rotation ticks, each row followed by its count of ticks:
The counts run from 0 to 552.
[-23.9  -3.3   2.0 -11.0  -5.0   9.6  -2.9   3.1   1.1   0.4   7.4  -4.9
  -6.4  -5.9 -10.7   2.5 -56.3   5.7  32.8  -2.9   2.6 -13.0 -17.2 -25.4
  22.5  -3.2   7.8  15.4 -13.9   6.3   0.9   9.6   8.9  12.3   6.5] | 117
[ 18.4  10.0  14.7  -3.3  -8.4  -1.4   0.1 -36.4   3.5  19.1  -4.8  -6.8
  13.6   0.3  -0.1  -7.3  -7.0  23.9  31.3   7.3 -20.7  -8.4   4.6 -23.8
   1.6  -1.6   1.4  -3.6  -2.0 -13.0  -7.9 -18.8  33.5   7.4 -11.1] | 40
[  8.1   6.7  33.0 -47.4  -4.3   1.5  -8.5 -30.8   8.4  -3.9  17.2   5.4
 -19.7  14.6 -16.5   2.2 -16.2  -0.3  -0.1   4.0   0.2   4.0 -13.3  -3.6
  20.5   5.3   4.7   3.5  26.2   4.0  -3.3 -11.2   5.9  -7.5   0.8] | 321
[  6.1  -8.7   0.7 -28.4  -8.7  -9.8  17.2  -3.8  -1.8   3.2   8.9  15.4
  -9.2   2.2   7.7   0.8 -17.5  -6.2   1.7   2.6 -22.3  34.0  -3.6 -18.9
  16.7 -23.0 -11.1  -1.7 -25.0  -7.6 -11.7   9.0  32.6  21.3  20.2] | 355
[  2.9   3.5  -4.5 -25.6  11.4  -1.8   1.3  -7.2  -1.8  -4.0  -3.8 -10.6
 -23.8  19.0 -25.9 -16.7 -18.5  17.9  13.2  -3.5  -8.2  17.8  -9.9 -17.7
  13.5  -2.7   0.3 -12.6  14.3 -12.5  -6.9  21.6  39.0  20.2  11.0] | 417
[  0.1   7.1  11.6 -27.5  15.8 -20.7   5.7   7.3   6.2 -19.0  22.3   3.1
 -30.8   2.9 -20.1 -19.3 -39.2  -3.2  27.5  -8.8 -15.6  17.7 -12.3  13.2
   6.2  -2.6  23.3   3.7  -5.8   5.5   7.2  -1.4  14.7  -6.3   4.6] | 163
[ -2.4  -8.9  18.2 -16.7 -27.7 -17.0 -20.3 -21.0  -0.3   8.0   3.3  13.8
 -13.3 -11.5   9.4   4.7 -36.7  -2.7  -4.6   2.3   2.7   9.5 -14.7 -24.1
  20.5 -15.6 -23.0  18.0 -26.9   0.5  -5.5  -9.1  14.1  -3.0   3.3] | 112
[  5.2 -15.3  -1.9 -23.3   2.1 -13.9  -7.9 -14.2  21.7 -13.0   6.0  13.6
 -15.5  -5.0 -29.9  -8.8  -6.1  -4.1  -2.0  10.7 -31.8  19.7  -1.5   3.9
  15.5  19.3   8.0  -7.1 -21.4   6.2 -15.9  12.8  19.3  -7.8  13.5] | 128
[ -7.2  -1.2   1.2  -2.0  -4.8 -17.7 -18.3 -16.2  -1.3  -9.9   2.9   1.3
 -16.4 -13.6  -4.6 -12.8 -53.3 -15.8  17.5  -2.9  -5.6   7.4  -6.2   8.1
  26.9  -0.7  10.1  13.8 -37.1  14.0  18.5  -3.6   1.0 -20.4  -9.8] | 407
[ -5.3  -4.9   7.6 -33.7  -3.7   1.4   6.2  -9.8  -3.3 -11.3   2.1 -22.3
 -24.0  -5.6 -13.0 -10.1 -34.8   5.3  36.6 -24.2  -8.7  -8.6   7.3 -11.1
   3.1  -1.2  24.2  11.4   2.3  -0.5  17.9   6.2  11.0   4.7   8.8] | 278
[ -0.6  -9.2 -25.6  -4.0   4.7  -2.4 -12.1 -18.8  12.5  -4.2   5.5  10.9
 -28.6  11.5 -19.5  -6.6 -25.6   1.7   1.9   7.1  -1.2  34.4   5.8 -10.7
  39.7 -10.2  -4.1 -16.4 -18.0  -1.6   5.8  -3.5   8.4 -18.1  24.9] | 305
[ -7.9  -7.6 -11.8 -30.4 -21.7  14.4 -11.4 -28.7  22.2  12.4   0.2  -2.2
  -6.0 -13.7 -19.6   3.8   6.4  -1.0  19.7  20.2  -1.7  10.9   3.5 -23.8
  15.7   5.6 -16.5   8.9   5.6   0.8  -3.8  10.2  24.1  16.7  14.1] | 531
[ 19.4  12.3  -3.4 -26.3  14.6   0.6  -9.3 -36.6   7.1  23.2  -1.0   3.9
  -4.6  -0.1 -13.0  -4.2   7.5  17.6  35.1  17.4 -21.4 -16.4   0.5 -14.3
  23.5   2.1  -0.8   1.5  16.2  -1.6  15.2  -8.0  26.0   1.6  -5.9] | 236
[  0.9  11.0  19.9  14.0   4.4 -14.5 -16.3 -16.1  -1.5 -12.5  25.0  10.1
 -10.4   6.2 -15.4 -14.4 -46.9   3.4  22.6  -8.6  -9.3  -0.8   5.7  -2.6
   7.0 -13.5  12.9 -12.8   5.6 -16.2  21.0 -10.4  16.1  -6.3  -8.0] | 363
[ 10.1   7.0 -15.1 -24.0  18.9   6.5  16.3  -6.9  -7.6   3.4  17.4   4.6
   5.8  -7.8  -9.1  -9.1 -14.6  11.1  39.8   9.3 -22.4  12.1  17.2   4.7
  16.6 -16.0  17.9  -3.7 -15.1   0.1  18.2  22.1  26.2   6.1 -15.8] | 395
[  1.4  -7.3  11.1 -13.1 -13.3  -1.9 -20.0 -30.6   6.5 -16.2  11.0   2.5
  -3.4 -10.1 -15.5  -1.7 -41.5 -15.0   4.1 -13.5 -29.3   2.5  28.3   4.2
  -1.6   9.1  22.2   9.4 -11.3  -2.3  18.4   3.9  10.2   2.0   2.9] | 425
[-10.0   3.5  -8.7 -28.2  11.3  -3.5 -15.5 -14.5   6.5  -9.0  19.6  -7.7
 -19.7 -11.3 -15.0 -16.3 -30.9  14.7  14.4 -17.5   2.0  -2.5  19.7   3.6
  -3.1 -31.7  19.9  18.4 -10.3  -9.3  23.1  -6.9   1.7  -4.9   4.2] | 345
[ -1.0 -12.0   9.1  -3.4  -5.6   0.1  -7.7  -6.1  -0.5  10.7  16.3  19.5
 -21.4  -3.2 -22.4 -16.3 -12.9  10.5  16.4  17.6  -4.9  -8.7 -10.7 -16.3
  43.9 -13.4  -0.5 -27.1  -9.0 -10.7   2.8  33.6   7.8   0.2   0.8] | 74
[-10.7  -1.7   4.1  -3.2 -10.5  -6.3   2.6  -5.4   4.1 -12.9  12.7  -6.0
 -30.7  10.4 -18.9  10.3 -36.3  -2.1  18.0  -2.7  15.5  27.7  -6.5  -4.8
  16.3 -27.8 -14.1 -18.0  -9.4  -3.9   2.8 -19.1  18.5  -9.2  29.4] | 501
[  6.0   6.5   9.6   7.1 -14.7 -19.9 -12.3 -19.5  -0.7 -11.9   5.6   3.9
  -4.1 -14.2  -9.4  -5.1 -38.1   7.3  16.1 -22.7 -11.8   3.3  12.1   3.7
   4.5 -39.0  14.9  10.1 -34.2 -18.9  15.7  -9.4  21.0  -6.9   4.7] | 247
[  7.5  -6.2   4.7   0.0 -11.7 -10.1  -8.8 -29.1  -4.3   8.9 -23.1   1.5
  -7.0  15.2   4.5  -7.6 -38.8   4.5   5.0  -1.8  -9.4   6.5  -9.1 -40.5
  18.0  -2.5 -13.9  -2.2   5.9 -13.0   0.3   0.1  36.7   9.3   8.6] | 514
[-20.4 -14.3  18.6   4.0 -16.2   5.4  -7.8 -13.4  16.4 -12.1  25.9  10.6
 -15.9  -9.7  -6.7   1.4 -51.2 -14.7  12.7  -1.6  -3.3   6.2  20.2  -9.6
  13.7  -0.7   6.0   7.0 -22.7   1.8   1.8  -6.4  -6.7   8.2  -1.7] | 68
[  8.9   3.2   4.3 -48.0 -10.2  -8.9  -2.6 -41.8  17.5   2.8  -7.1 -14.5
 -15.9   2.2  -5.9   0.8 -11.9  10.7   5.7  -2.7 -13.3  28.0   8.0  -8.2
  -2.9   1.0  -6.3  12.4  -5.9   2.2 -11.9 -23.0  23.2   5.2  11.8] | 241
[ 17.7  -1.9  17.0 -21.3  -4.8  10.0  -3.3 -29.7   4.0  24.6   6.4  24.5
   5.1  -2.5 -28.9  -7.1  -2.2  -4.6  23.1  30.1 -11.2 -15.8 -13.4  -5.6
  34.5  -7.6  -8.1  -6.8  -9.9  -8.7   5.9   7.6   9.8   1.5   0.9] | 432
[ 16.0 -14.6  17.3 -25.5 -14.7 -15.3 -19.1 -40.8  -0.4   4.6   0.4  22.4
 -15.2  -2.3  -0.1   4.7  -4.4  -6.7  -4.2  16.4 -33.1   8.1  -5.6  -3.1
  33.7  12.9  -4.0   3.4 -15.3   6.2   4.4  -2.2  15.0 -13.3 -11.5] | 468
[  2.2   0.6  14.9 -15.5 -16.2  -4.1  -5.2 -36.1  21.6   9.2  -9.4  -1.1
   0.0  -1.5 -21.5  -4.8 -31.6   8.0   3.0   0.9  11.6  16.2  -8.6 -17.9
   6.5 -12.0 -15.8   7.8  -6.2  -4.3 -26.1 -32.0   3.8  -1.9  21.6] | 45
[  2.2  -3.9  16.9 -22.9  10.1 -33.0   2.6  -5.2 -11.5  -3.7   7.7   3.9
 -26.7 -14.6  -1.2 -22.2 -38.1  -2.4  -0.9  -5.9  -8.7   0.7 -17.3  -4.6
  11.4 -17.9  11.0  16.9 -16.9   0.3  -1.9  26.5   6.2  -2.2  -7.8] | 114
[  5.1  -1.6  16.6 -33.3   8.6 -15.1   2.3   3.4  -3.5  13.3  18.9  17.2
 -11.8 -14.2  -0.4 -11.6 -35.6   2.1  14.5  13.9 -15.9  -7.8 -24.6  -5.7
  15.0   0.0   8.6  20.5 -25.7   9.7  -3.8  23.3   1.0  -0.9 -19.3] | 115
[  7.4   3.4 -18.4 -47.2 -12.2  -9.5 -20.3 -39.7  11.7 -11.7   1.4  -2.1
   1.0 -10.7 -17.4   7.2  -8.7   8.3   3.5  15.6 -15.9   5.6  -5.5   4.2
   4.9  10.0   9.5  23.7 -17.9  21.0  -5.5   2.9  10.3 -23.1   9.1] | 486
[ 15.9   5.1  44.2 -34.9  -1.5 -11.7  -0.6 -15.1  -5.3  -0.6  15.7  14.5
 -20.6  17.3 -17.7 -11.5 -14.6   8.8   1.1   2.8  -7.6  -7.7 -16.7  -4.8
  12.5 -18.7   3.3 -17.5  18.7 -11.3 -19.8  -1.7  15.8  12.7   7.5] | 320
[ 12.9  -1.1  36.0 -25.3   6.2 -21.3   2.5 -17.1   5.4 -10.7  27.1  22.1
 -17.2   0.3  -5.8  -7.8 -29.5  -3.1   6.7   2.9 -28.7  12.2   4.3  13.5
  10.5   6.4  12.6   4.5 -24.2   3.4  -4.1 -14.1   3.0  -5.4 -16.7] | 66
[  7.4   5.8  29.9  -9.5  12.9  -8.6  -9.8 -18.0  18.7  13.6  15.5  20.8
 -14.2   7.0 -18.3 -17.1  -5.3  20.9   6.9   4.4  -4.6  12.6  -0.4  -0.7
   0.4 -30.9 -10.1 -10.4   1.3 -24.6 -10.5 -25.1  24.1   6.8  -3.7] | 204
[  7.4  -8.9  -4.8  -8.8  21.8  12.7  -5.0  -1.5  11.3   3.3  18.0  20.9
 -16.7  13.5 -23.5  -8.1 -20.0  13.3   2.2   3.7 -16.9   3.4   6.1 -23.5
  22.9  -8.0  13.7 -26.3  16.9 -10.7 -13.9   8.6  22.6  11.6  22.2] | 123
[  2.4   3.2   0.7 -12.4  -9.6  30.5  -4.7 -19.3  13.3   0.7  11.5   5.2
   5.0   4.6 -22.2  22.5 -12.0  25.5  36.5   2.0 -15.3 -11.5  18.3 -18.4
  19.3  11.2  27.4  -0.4  -7.8   4.8  -7.4  -7.2   5.4   3.0   8.3] | 281
[  8.9   6.6  14.8 -28.5 -29.1 -23.9  -9.3 -42.9   6.5  -8.9  -5.2  -5.5
   8.8 -18.6 -11.7   0.9 -16.1  -8.0   6.8  17.7 -11.0   3.5 -14.2   9.7
   6.7  -4.8 -12.3  17.4 -19.6   0.1  -1.7   2.1  26.9  -9.5  -3.5] | 290
[  7.9  -0.6  18.2 -21.8  -3.2 -18.2 -13.4 -29.4  -6.4 -17.8  22.4   9.8
 -24.1   2.3 -24.5 -11.3 -10.9 -12.1   1.1  -5.6  -7.0   0.9  -5.8   7.0
  30.4 -11.5   3.6 -21.5  11.2  -7.6  17.0  11.0   9.0 -12.8  18.8] | 29
[ -7.4  -7.6  -9.8 -22.9 -15.6  -1.9  -6.9 -24.0   1.8  11.1  12.6   9.9
  -7.3   3.3   1.2  18.3 -23.7  -0.9   5.3  16.4  12.5   8.7 -20.9 -20.7
  38.5 -25.9 -26.2  12.9 -11.3  11.3  -2.3  -0.1   8.3  -6.5  22.1] | 549
[ 15.7   1.6  10.4 -20.8   2.7 -11.4   8.7 -26.4   4.3   7.6 -13.7  -8.9
 -10.1   0.8 -19.8  -9.2 -38.5 -16.3  20.0  -4.0  -1.1  13.6  -6.5   5.6
  20.1  -7.6   6.5   5.6  -8.3   0.4  23.7 -28.4  -3.3 -14.9  21.6] | 340
[ -9.9   3.2   2.0  -1.9  -5.9  11.1  -6.2 -17.5   8.4 -11.9  24.2  -6.2
  -0.5 -13.2 -40.5 -17.6 -35.2  19.6  23.3 -12.2   8.6  -7.1  16.2  -7.8
  -3.0 -26.3  19.2 -20.6  -3.4 -20.1 -17.2   5.4  10.0   4.0  12.8] | 185
